In the rows, 128 means zero.
One turn sends every row of this set to another row. A few are shown first. Where does it send the rows asked after them?
numeg: [142  88 127  75 142 130 138  83 106 123 130 130 104 136 182 108 122 156
 115 131 129 128 134 141 140 104 105 134 132 110 153 143  95 119 125 114
 124 124  94 119 140]
zezu: [142 134 118 108 147 110 117 103 106 150 165 113  84 131 145 100 122 103
 105 148  78 144 116 149 125 107 129  99 115 118 151 118  98 114 113 105
 130 146  98  99 127]
pela: [109 154 141 100 130 130 103  97  96 141 124 134 100 132 172 116  82 136
  91 135 114 116 113 133 142 106 113 110 125 126 126 145  95 114 113 111
 152 150 110 125 138]
nomar: [131 150 103 101 127 127 144 114 122 154 159 122  85 152 140  74 103 126
 110 158 110 126 104 174 150 126 118 118 152 121 168 130  96 130 114 111
 144 110 101 104 129]
fumi: [120 124 108 109 120 138 117 100 130 116 160 102 115 146 151  94 108 119
 102 140 138 129 107 163 138 122 119 113 139  98 157 121 118 128 108 126
 122 105 112  83 119]
zalab: [109 124 124  99 121 122 139  87 112 133 143 119  89 138 171 117 114 146
 112 132 122 120 113 127 143 130 128 144 116 109 124 131  61 100 111 123
 115 143 102 112 111]
mused: [114 132 150  96 128 118 110  98 105 141 124 132  99 132 175 124  83 127
  97 136 119 112 120 130 152 103 133 103 124 118 124 151  92 121 132 122
 158 142 117 132 132]
sog: [148 107 120  87 136 121 121 104  93 151 112 148  89 146 154 105 117 129
 130 132 115 115 107 144 159 121 121 122 128 115 143 131  82 149 141 137
 150 158 106 111 113]
godot: [118 129 114 101 109 145 147  78 109 129 133 129  87 127 165 119 118 132
 114 126 113 135 104 131 160 137 123 125 116 115 128 135  73 109 115 136
 122 146 100 113 121]
zilol: [118 141 144 100 139 125 147  91 118 153 122 114  80 140 171 119 119 142
 114 134 148 139 117 157 131 114 119 113 114 109 159 143 105 144 119 122
 173 156  88 115 107]
gam: [142 137 114 107 147 102 121 101 117 154 166 122  88 129 133 106 121 113
  88 168  85 133 110 152 127 137 113 106 134 122 142 132  96 106 117 103
 134 141 100 115 132]
Sazit: [150  99 126  80 138 122 110 111  97 140 122 130  82 158 152 110 113 139
 127 128 122 117 107 148 131 124 109 124 124 116 157 122  75 153 126 136
 155 146  97 127 114]
Puge: [144 112 116  91 137 125 104 113  98 149 125 135  96 140 163  97 117 138
 134 133 121 124 106 143 144 117 106 112 127 117 157 123  71 165 131 137
 148 157 101 116 113]
nutam: [121 127 124  91 138 128 106 101  93 159 131 117  97 166 148 109 138 128
 104 156  79 114 125 144 136 126 105  97 121  97 144 114 110  97 132  98
 144 110 108 103 112]
varam: [108 141 150  88 136 124 102  92 107 137 126 117  86 145 174 110  89 134
  95 136 125 118 106 132 136 115 114 114 125 122 118 170  97 116 116 117
 151 146 102 128 135]
Lim: [142 119 114 105 139 120 111 102 105 146 144 123 108 167 157 102 138 114
  98 146  95 114 139 140 136 136 102 102 134  92 148 126 113 102 135  91
 161 111 110 115 105]
Muzon: [121 130 135  94 121 139 135  86 133 155 120 121  83 133 184 112 124 144
 122 142 138 147 118 171 136 123 132  96 118 108 148 147 100 139 118 135
 157 146  87 126 115]
gedef: [140  88 131  79 124 136 136  94 117 125 135 147 101 143 181 113 115 158
 117 126 126 120 144 154 136 100 119 115 129 103 137 137 106 106 123 125
 139 135 104 120 143]
Bilaf: [ 92 102 137  91 147 139 123 118 121 155 140 113 119 137 136 103 129 116
 115 151 111 118 111 148 127 125 113 111 122  97 142 135 131 134 123 108
 136 107 128 128 123]
filav: [122 141 102  98 130 133 148 105 108 162 174 119  84 137 158  63 100 133
 116 139  99 123 115 156 139 113 134 113 147 108 170 128 100 132 107 111
 140 120  96 110 125]
guv: [107 126 113 103 113 147 141  90 117 132 143 137  95 127 174 112 117 146
 115 131 111 122 108 127 144 136 112 142 121 103 129 131  77 107 103 126
 115 154 104 114 110]
fedof: [142 132 111 113 146  99 122 100 124 145 169 124  94 133 135 103 115 100
  95 163  86 143 114 141 134 124 119 114 133 123 141 134 102 113 126  99
 141 134 102 113 126]
tad: [119 122 112 112 123 132 118 104 128 122 161 101 108 133 153  91 100 132
  97 135 137 117 115 162 142 120 120 116 136  88 163 127 121 136 100 119
 116 111 116  86 115]
Sil: [140  95 123  75 140 131 130  99 116 131 130 153 109 138 175 111 123 163
 119 144 121 127 141 146 133  92 102 121 130 103 143 136  96 120 124 109
 122 135 103 113 138]
natas: [139 116 118 102 142 117 108  97 102 153 144 125 106 158 147 108 147 120
  88 153  96 111 132 133 133 141  92  97 132  88 148 133 111 113 135  98
 145 114 110 119 111]
Tef: [115 144 136 105 123 139 133  92 124 153 121 110  96 126 176 119 124 148
 114 148 140 142 125 161 128 115 109 101 116 110 144 134 105 145 120 123
 173 149  90 129 107]
tosel: [136 149 105 100 129 121 141 116 120 151 164 108  80 141 141  80  99 141
 107 154 111 124 112 176 144 126 118 104 148 115 171 124  90 129 109 117
 140 121 101  97 130]
Sekeg: [102 117 132 110 144 129 117 111 120 156 139 112 117 140 145  89 121 117
 102 133 132 110 133 144 139 139 107 110 117  83 153 142 136 134 111 106
 138 109 126 127 119]
Fam: [ 98 115 131 108 153 132 115 114 135 153 144 115 118 148 151  91 118 108
 116 139 126 118 128 152 139 139 115 107 112  92 156 136 131 120 108 107
 141 108 124 127 117]
fozer: [110 118 114 111 114 145 123  95 115 122 169 100 109 135 159  90 119 129
  96 138 127 111 101 157 131 105 121 114 148  95 146 131 130 146 120 118
 136 111 106  96 110]

Lim goes to fedof
fozer goes to Bilaf
And these:
varam goes to Sazit
gedef goes to mused
tosel goes to tad
Sil goes to pela

